Each named move below is a turn or a mirror, shown by a few rows before and after it. Which moves, in which order, take the first row of each later pair to the second? The first pair is answered.
did (before -> after):
[  9 -12  -5   6  -7  -2  -1 -10  18   0   7   4   6  -7  -4  -4  -9   3
   5 -14   5  13   6  10   4  -7  -4   1  -9   0  13] -> [  6 -12  -2   1  -7   1   0  -6  15   3  10  17   5  -6  -2  -4 -17   0
   1 -13   0   1   4   8   6  -7  -2  -1 -12  14   8]
[  4   1  -6  10   2  -9  -4   1  -1   3   1  -6   4   3   8   1  15  14
  12  -1  -2  16  -3   3 -13  -4  -3   5   0 -21   5] -> [ -4  -4   1  -1   2   0  -1  10  -8   8   0  23   3   6  19   0  -5   8
   4   0 -10 -12  -9  -1  -5  -2   2  -5  -4   6  -9]
[  7 -13   1   4  -2  -7   3 -13 -21 -19 -13   7   6   0  19  10  -9  16
  -3 -25  -6  -7   3 -11  -4  -5 -11  10  -4   1  -3] -> [  8 -12  -1   5  -2 -10   5 -16 -18 -21 -12   1   6   1  18  10  -6  18
  -1 -25  -4  -1   6  -9  -4  -6 -14  11  -3  -6   0]
[ -4  -2  -2 -12  -4  -4  15  -3  -7   1  10  11   5  -8   6   6   5   3
 -12  -7  -3 -22  -6   9  11   1   0 -15  -9  17 -11] -> [  5   3  -9  -1  -4 -14  12 -13   2  -3  10 -18   7 -10  -6   5  25  11
  -2  -8   6   4   0  14   5   2  -6  -6  -5 -12   2]
mura (before -> after):
[ -5  -7   2   9   5  -6  15   2  10  22   1  10 -11  -3  17  -7  12  14
   1  -6 -12  12  11  34   4   3  -3  -6  -4  -6   6] -> [ -4  -8   0   5   4  -7  13   2   9  28   4  11  -9  -3  17  -5  15  12
   0  -3 -12   6  10  34   3  -3   0  -4  -2  -9   2]
[  2  -2   2  10   3  -7  -1   2   9   1  -1 -14  -3  -8   4   2   5   9
   9  -1  -2  14   1   8  -8   2  -2   8  -3 -15   3] -> [  3  -1  -2   5   0  -8  -3   1  11   9   3 -11   0 -12   4   5   7   6
   8   3  -3   8   0   8  -8  -5  -1   9  -1 -17  -3]
[  4  -9   5  -8 -14  -5   5   3  -3   8  12   5   3   3   3  -2  -4  -2
   8   7  -9  -3  -1   9   7   3  -1   4  -6   0  -3] -> [  3  -9  10  -2 -11  -6   6   4  -3  -3   7   3   4   6   3  -6  -8   2
  11   2  -8   5   0   7   6  10  -3  -2 -10   4   3]
[ -2  20  -9  -7   5   2 -12  -5   9 -14  -8 -15   1  16  -6  -2   8   6
  -5   2  11   8 -13 -13  -7  -5   2   1  -6   1 -12] -> [ -1  19 -10  -8   4   4 -12  -5   8 -11  -7 -14   1  16  -6   0   8   5
  -6   2  11   5 -14 -11  -9  -6   0  -1  -4  -1 -16]
Pafu (before -> after):
[  5  14  -2  10   8  -3 -10 -12  -9 -11 -11 -14  -6   4 -10  -7  12  18
   7   7  14  20   7 -11  -3  10  -5   9 -13 -10  16] -> [  8  11  -1   8   0  -1  -5 -15   1  -9  -4 -20  -4  -2 -11 -10  12  11
   6   3  14  23  12  -4   2   8  -1  11 -12 -12  20]
[  0   4 -12  -9  -4  -3  -7  -2  -1  10   5   4   5   1 -10   5   5  -9
  -6   8   5  -6  -1  -6   4 -13   0   4   9 -11  -9] -> [  6  -4  -4  -2  -5  -7   0  -2   5  18   8   4  10  -9   7   5   5  -4
   2   1  -8   2   4   4   3 -12   5   2   4 -15  -6]
[  2  -4 -10   5  13   1  -9  12  -3   3   8   9  -6   7   5  11   5 -11
  -3   5  10  -3  -2  -3   4 -11  -5  -4   9   8  -6] -> [  6  -9  -7   1   5  -1  -4  10   6   4  14   4  -4   0   6   9   7 -17
  -3  -1   8  -1   5   7   9 -14   1  -3   6   7   0]
[  3  -6  13  11  -2  -2   5  -2   7   1  -2   4   3 -13  22  -1  -9   5
   8  -9 -12  15   8  14  -2   8   1  -7 -11  -4   8] -> [-11  11  -4   7   8   5  -9   1 -17 -13 -11  10  -4   7  -3   3 -13   5
  -3   8   6   1 -10 -14  -7   7 -13  -9   0   5  -1]
Now pairs of rows:
Each pair is 2 to 3 moves apart.
[  0  -1   3  12  -1  -8  13 -14  -1 -10  -6 -19   5  -1 -14   3   0   3
  -1   1  23  15  -5  13 -12  12 -16  11   2  10  17] -> [  2  -1  -5   5  -6 -10  11 -17  -1   1   0 -21   8  -5 -17   9   9   1
  -3   6  22   9  -6  14 -16   1 -15  17   6  -1  10] => did then mura then did
[ -6  -4  -2   5  12   5  -8   8  -3 -12 -10   3  11   1   0   9  -8   8
  -5  -3  22  -5   2  -1  14   3 -14  -9   0  17  13] -> [  1 -13   8   5   5  -1  -2   6  11  -4  -4  -1  15 -11  10   8  -5   4
  -1 -12  15   1  11  12  16   1  -4  -7  -4  12  15] => mura then Pafu then mura
[ -8  -7   5  -6   7   0  -2  12 -14  13 -10  39   0   2  19   8 -10  10
  -4   2 -17 -23 -16  -4  -9  -7   1  -8  -5  14 -21] -> [  4   6 -18 -11 -18  -6  -6 -13   7  -6   5 -25  -2  -2 -30   3  22 -11
 -10   1  18  13   6   2   1 -17  -6  16  12 -20   5] => Pafu then did
[  1  -6   6   1  -3  -2   4   4   1  -3   6   2  -7  -8   1  -2 -12  -6
  -5  -6  -1   2   7  -1   3   2  -3  -4  -4  10   8] -> [  4  -4  -5  -4  -2  -6  -4  -1  -2  10   6   0  -3  -9  -4   7   2  -2
  -2   2  -2  -2   3  -3  -9 -10  -3   5   4 -10  -3] => Pafu then did then mura
[ -5   8  -1 -10 -16   6   7   0  -6  14  10   2  -3  14 -11   3  -5 -23
 -12  13   2 -27  -6 -10  12 -18   4   5 -16  17   2] -> [  1  17  -9  17   5  -7  -3  -3 -20   9  -7 -10  -6  25  -8   9   8   6
   4  21   0  -1 -13 -19 -12 -10  -9   8 -14 -13   5] => did then Pafu then Pafu
[ -4   9 -18   4  11   0 -10   1 -16  11  -5  15   1  -5   9   8  14   2
  12  -3  10   5  -5  -7 -25   4 -20   4   5 -11  -5] -> [-12   8 -13 -17  -7  13  -4   0  -9   1   5  18   0  -6  -3   2   3 -25
  -8  -9  22 -11   1  -6  -1   2 -14   1   4  18   0] => mura then Pafu then did
[  6   0  15 -12 -13   9   8   9  14   4  20  -1  11   1  10 -10 -15 -26
   2 -19  -1 -17   7  29   4  10  22  11 -24  18   1] -> [-10  18   2 -12  -3  16  -5  12  -6 -17   7   2   2  23 -14 -10 -21 -24
  -8  -8  17 -23  -9   1   1  16   7   8 -17  30  -3] => Pafu then Pafu then mura
[ -3  15  -8 -17 -19 -13  -3   1   7   2   8  -9 -17  17  -5  -3   8  -5
   1  11  13  -8  17   9  12  -7  -4  -2  13  -5  -3] -> [ -7  18  -1   5  -1 -16  -4   5  -4 -10  -9  -1 -22  27   6  -6   0  14
   9   8   8   7   9   4   7  10 -12 -10   7  -1   5] => mura then Pafu then Pafu
[ -6   4  -3 -17 -12   5   0   8   9  24  -1  10   2   9  23  13  -6  -8
  -8  -9 -14 -27 -12 -10  11  -3  -4 -22   1  27 -11] -> [  3  20 -21  -1  -9  -7 -12  -6  10  10  -7 -36   0  14  -6  10  23   3
   1  -4   7  12  -6 -16  -4  -3 -20  -6  15 -16   5] => did then Pafu then Pafu
[ -4   4  -1  -9  -8 -11  -6 -17  10  22  18  -2 -17  -7 -17   7  11 -12
 -13   8  16 -16   4   1   1 -38   3  16  22  16 -18] -> [ -1  -2   3  -5  -4 -15  -4 -17  12  30  18   4 -14 -12  -3  10  11  -4
  -7   6   6 -15   5   7  -6 -38   4  15  19   9 -21] => mura then Pafu then mura
[ -6  -1   3   3   5   9  -3   3 -10   7  -8  27  -7   8   1   9 -13   8
  -4   4  -2 -16 -13  -9  -4   1   2  -5   2  18  -9] -> [  5   5  -3  21   7  -2  -5  -9  -3  -4 -12  -9  -7   7 -10   4   4  19
   9   1   9  20  -2  -3 -11   7  -6   5   6 -11  12] => mura then did
[ -2   4  -1 -10  -6   4  -2  -4   0   3   8  -4   4   1 -15   1   2  -5
  -9  -1   6  -8   0  -3   7  -8   5   6   2  -2  -4] -> [ -3   2   1 -10  -6   6  -2  -2  -1   2   6   1   2   2 -12   1  -3  -6
 -11  -3   4 -11  -2  -4  10  -4   5   2   0   5  -5] => mura then did then mura
[  3  11  -1   2 -16   7   8   8   0 -13 -10  -2   8  17   3 -20  -9   4
  -9   2   6   6  10 -30  18  -3  -3 -26  -4  29  -8] -> [ 14  -3   9   5 -23   0  15   5  15   1  -4  -4  16   0  22 -20  -5   3
  -1  -8 -11  11  21 -12  20  -7   7 -23 -10  20  -7] => mura then Pafu then mura
[  6  -8   3  13   3   4  -3   3 -11  24  -5  27  -3 -10  22  -1 -18  -1
  14 -18 -30 -18  -2   4 -12   2  10 -11 -11   1  -9] -> [ 16  -3   0  28   6  -8  -4  -9  -3  10 -10  -7  -2 -10  13  -6   0   7
  27 -25 -22  18   6   8 -17   8   4  -3  -7 -23   8] => mura then did
[ 20  11  -9  -3 -17  -5  -2  -1   6   5   2  -4  -8   9 -18   5  15  -3
   7   3   8   0  27  -7   1  -5 -10  11   9   6   1] -> [ 23   5   4  14  -6 -11   3   2   5   3  -5   0  -6   6   3   1  13  11
  18  -5  -5  14  29  -3  -2   9  -9   5   0   6   8] => mura then Pafu
[  3   9 -12 -10 -19   6  -9 -18   6  -4  10 -22  -6   3 -31   4  14 -14
   2   2  15   8   4   5   8 -22   1   7   6 -14   3] -> [  4 -14  14  -7 -11   3   6  -3   9  18  12  17   0 -12  19   5  -5  -6
  12  -9 -20 -10   3  25  10 -17  16  -7 -13   7  -8] => did then Pafu
[ -3   3   9   5   3   1   2   4  -6  -7   1  12   4   8   9   9 -13  -5
  -7   0  -7  -5  -1   0   6   6   1 -11  -4  17   6] -> [  4   8   1   8  -4  -3   0  -8   4 -12   5 -14   5   6  -7   7   4  -7
  -4  -1   3  14   8   4   6   4  -2  -1   2  -1  16] => Pafu then did
[ -9 -13   5   3   0 -16   6 -18  12  12  -9 -16 -15  -3 -15  -5   6  -5
  -2  -6  13  24   4   1 -10   0  -1   3   1  -9  -4] -> [-17 -17   8  -9  -1  -5   7  -7   4  23  -6  11 -17  -1  -6   0 -10 -13
 -11  -4   5  -7  -3   0  -5  -6   6  -3  -3  14 -17] => mura then did
[ 11 -13   1 -11 -19   1  16 -10  19  10  12  -8  14  -8  -3   0   7  -3
  -2   0  -2   1  19  21  19  -8  20   7   1 -12   2] -> [ -8   9  -7   2   0  12   3  -6 -10 -27  -9  -5   0  21 -27  -3  -4   7
 -11  10  22   5   2 -13  19  14  -1  -3   6   8   7] => Pafu then Pafu then mura
[ -1  -4   5 -16 -13   2  -2  -9   7  -8  11  -8  -3  -2 -16  -6  -7 -19
  -6  -1  18  -1  -1   0  21   1   7  -7  -2  15   0] -> [ -2   5  -2   9   9  -6 -11  -8 -10 -14  -9 -12  -7  10 -14  -2   1   9
   9   9  16  17 -12 -15  -3   8 -10  -8   1  -8   0] => Pafu then Pafu then did
[-13   5   8  -3  -5  11   2 -11 -15 -12  -1  -4 -12  -5 -13   2   7   8
 -19   3  42   7 -14 -14 -16   4 -15  -8   3  -8  -7] -> [ -8 -11  25  10   4   4   8  -4 -13   4  -3  14  -8 -15  24   4   0  24
  -4  -7  14   7 -14   0 -23  10  -6 -16 -10  -8 -10] => did then Pafu then Pafu
[ 10   2 -16  -4   5   5  11  -3  14   2   8  -7   4   0  -2   3  13 -13
   9  -3  -8   2  -8  17  -7 -15  10  17  16 -11  -6] -> [  4   2 -12   2  15   7   8   6   1   6  -2  14   2   6   8   6   4   0
  12  -1 -16  -7 -19  10 -14 -11   6   9  13  -4 -17] => Pafu then did
[ -2   8   6 -19  -8 -14  12   5  -1 -12  -7 -12  13   7   3  -5   8 -13
  -5   8   3  20  15 -11  13   9 -16  15   3   2   5] -> [ -6   5   8 -20  -9 -10  14  10  -4 -14  -8  -3  12   7   7  -5   1 -15
  -9   4   1  15  13 -12  15  13 -14  10   1  14   2] => mura then did then mura
[  8  17  -2   5  11   2 -12   3 -11   1   1  -1 -14  17  -7  10  20   7
   0  14   6   2   5 -11 -19 -22   8  17   7 -18 -21] -> [ 11  12  17  15   5   1   1  -3   6 -20   4 -23 -15  10  -3  -6  16  -1
   5  -5  10  30  22   3  -1  -1  11  13  -2  -6   9] => Pafu then mura
[  5   1   5   7  -1  -6   1  -7   8 -10   1 -13  -5  -2  -4  -4   9  -3
  10  -6   6  18   7  -4   0  15  -7  -2  -1  -7  13] -> [ -4   0   7  -9  -9   5   3  -3   3  -9   6   2  -7   2  -6  -5  -6 -15
  -3  -3   8  -5   3  -6  12  11  -2  -7  -1  17   5] => Pafu then did then Pafu
[ -4  -6 -18  -1  -9 -13  -1   0  -7  15   8  14   3   5  12   8 -10   4
   3   5 -20  -8 -17  10  -6 -10   4 -12  -4   6 -15] -> [ -5   6 -22  15  -3 -16  -7  -7  -9 -12  -1 -14  -2  13  -8   1  -2  11
   7   3  -2  21 -14   2  -7   5  -8 -12  -1  -2   4] => did then Pafu then mura
[  1 -16   9  -1   8  -4   3   3  11  18  10  14   1  -7  13   7  -7  -4
  -3  -4 -22 -16  13   8  -5 -12  12   2  -3   0 -11] -> [ -2 -15  17   5  13  -1   6   5  10   7   5  16  -2  -3  15   2 -13   0
   0 -10 -20 -12  13   6   0   0  10  -3  -8   9  -5] => did then mura then did
[  9  -5   1  -1 -13  -1  11  -7  18   0   8 -15   7 -11  -3  -5   6  -7
  -1  -6   4   2  16  15   5  -6   9   4  -5  -2   7] -> [ -7   6  -4  -8  -4  10   2   2  -5  -6   2   8   0   6 -12   1  -8  -6
 -13   6  11 -22  -2  -7   2  -6   0  -3  -3  17  -7] => did then Pafu then Pafu
[  5   3 -12  -3   5   3  -3  -1 -11  -2   2  10  -7   9  -5   7  -9   0
   0  21   5 -10  -5  -5 -10  -7 -12 -10  -2  13 -11] -> [ 15  -3  -9  10   7  -7   0  -6   0   2   1  -4  -3  -1   6   6   5  12
  13  14  -4  12   3   7 -16  -5 -11  -6  -5  -9  -2] => did then Pafu then Pafu
[  6  -8 -11 -12 -11   6   9   7  -8   4   6  15   6   2   7   0 -12 -11
 -10  -8  -5  -4  -4   3  15   6  13   3   2  18   5] -> [  6  -8 -10 -10  -7   7   7  10 -13   9   4  21   6   5  12   2 -13  -4
  -7  -6 -11  -7  -9   2   9   6  12   0   3  14   1] => mura then Pafu then mura
[  1  -4   4 -22  -1  -6   4  11  22  21  17  11   1 -11   2 -10  -5  -2
  -8   1 -22 -32  17  18  11 -23 -12   1  -5   6  -8] -> [ -8   2  16   9  26  -7   3  18   4  -6  -6  18  -8   5  11 -19 -17  25
   3  -4 -23 -14   8   4   6   8 -24 -14 -14  15   2] => Pafu then mura
[ -5   0  11  -4   0  10   8  -1  -3 -16  -1  10  -4   1  -5  -7 -17   2
  -7  -2   5  -6  -1  -2  11  15  -4  -8   1  24   5] -> [ 13  -6   4  -3  -8  -3   8 -12  12   5   9 -10   7 -15  -1   1   8   3
   4  -1  -2   9  10  16  -2  -2   2   9   6 -16   6] => mura then Pafu then did
[  6   9   3   9   0 -20   2   2  -3   9 -11  22  -3   8   5  17  -1  18
   8   8  11  -3  -2  19 -13   1   0   9   4  -8   1] -> [  5  11   3   9   2 -19   2   2  -5   6 -12  24  -5  11   2  19  -1  18
   6  11  13  -5  -5  13 -15   1  -1   8   3  -6   0] => Pafu then Pafu then Pafu
